Rotation paths and how fast each direction turns (degrees a step):
Each turn is a multiple of 5 degrees from 10 to 175, or 0.
Each row of a path follows its step; steps can be skipped.
path 1
step 0: [ -8  18  -7 -19   7  18  26 -45  16  40 -10   2  19  32   4 -15 -10  -9
  -8 -21  15  24 -19  -4 -18 -19  11   7  33   3  12   5  -9 -40  23 -10
  14]
step 1: [-27   9 -20  22 -10 -14 -21  32 -23   3 -18 -11   7  -4   2   8  22  12
  11   4  11  17 -10  17   2  21 -33  24  23  -4  55 -10  -8 -35   9 -16
 -16]
step 2: [-12 -21 -17   9   3  17  36  13  43  21  -3   4   0 -34 -23 -13 -13  -6
   7 -19  33  -3 -33 -11 -24  12 -20  -8  19 -14  -6  16   6 -11   6  44
 -17]
step 4: [-42 -40 -34   9  -1   2 -13  -3  -6  11 -16  55  -9  -6   0  -2  24   5
 -12  28  25  -2   9   1  24  19 -25  -9 -24 -16   2  10  -9   0 -11  27
  -9]
step 5: [ 10 -42   7 -16  -2  16  11   7  12 -18  -4 -11  16  17 -43   4  15  20
  -5  14  -9  16 -33  16 -22   9   1 -51  -2 -19 -33  32   3  -4  -7 -17
   6]
step 6: [-13   0 -13   3 -34   2  13  17  -6  13  -4  22  16 -13  10  16  -3   4
 -35  22  -9  29  15  20  23 -28  38  -1 -15 -12  15  30 -35  29  17 -18
   4]
step 7: [ -4  -7  18 -29 -20 -18  15 -12  -3   5 -24  16  15  38 -24  -2  11  -5
  21  33  52  -2  25  10   2  10  10  -7  11 -36   8   7  23   2   2   4
  36]
step 8: [  5  10   7  43 -12 -36  25  14 -30   0   4 -26  20 -21   1  26   3   3
   9   6  10  38   5  26 -19 -18  -2  -6  12   6 -22  46  22  -4  -5 -19
 -10]
step 9: [  2  21 -23 -27 -16  19   6 -39   5  39 -28  -8  28 -31  15  23  -3 -11
   0 -22  25   3  14 -17  10 -21  16  11  17 -33   9   6  15  15 -13   4
   1]
step 10: [-21  24  -8  19   4 -33 -19 -32 -31 -19 -14  -6 -22   2  11   2  29  -3
  30   3  19 -23 -23   5 -24 -10   2 -21  32 -15  15  16   6 -28  16 -19
  11]
step 11: [ 26 -26 -12  16  13   7  10   5  15  20  -2  10   3 -47  35  13  30  16
  16 -15  13  21 -34  -6  22 -25 -28   4   0   8  12  25  15 -24   4  19
   8]
Speeds:
[ -3  10  -6  -3  -1  -5  -2  -4  -2  -1  -3  -6   3  -6  14  -2  -6  -1
  10  -7   4  -4 -17   0   4   4 -11   8  16   1  -2   1  -4  -4   1   5
  -3] -> 40
[  4 -10   6  -9  -7   2  -5   8   4   6   3   7  -3   0   6   0   4  -1
   5  -2  -8   2  -6   4   6  -1   6  -4   5   0   4   2 -13 -16   8 -10
  12] -> 65
[  4   5  -2   3  -2   6  -1   4   6   5   3  -2   0  -6  -8   7 -12  -4
  -7   1  -3  -2  -8  -3  -9 -15   0   6   1  -9  -5  -2 -12   4 -14  -3
   9] -> 115
[  1  -1  -5   2 -22  -5   8  -6  -4  -5   0   0  -3  -1  -8  -7  -7   3
  -3  -9  -7  -8  -5  -1   7  -1  -3   3 -12   5   0  -7   9  -6  -1  -3
   6] -> 0
[  0  -2   2   0   3 -14  -7 -10  -5   0   8   7   5   5  -4   5   1  -4
 -12  -9   2  -1  -5   7   0  -6   1  -3   5  -2   6 -10  -4   9  12  10
   7] -> 110
[  2   2   6   2   2  -2   1  -7   3   5 -11  -8   4  -7  -3   3  13  -9
   3   0  -8  -5   0  -3 -14  -5  -3  11 -11   2   7  -2  -3 -11   9   6
  -3] -> 35
[ -6  -8   3  -2   2   4  12   5  -3   7   3 -10   7  -9   8  -4   1  -3
  -6  -2  -7  -9   4   4  -6   2 -13 -13   4   5   4  -1   3  10   0  -3
  10] -> 115
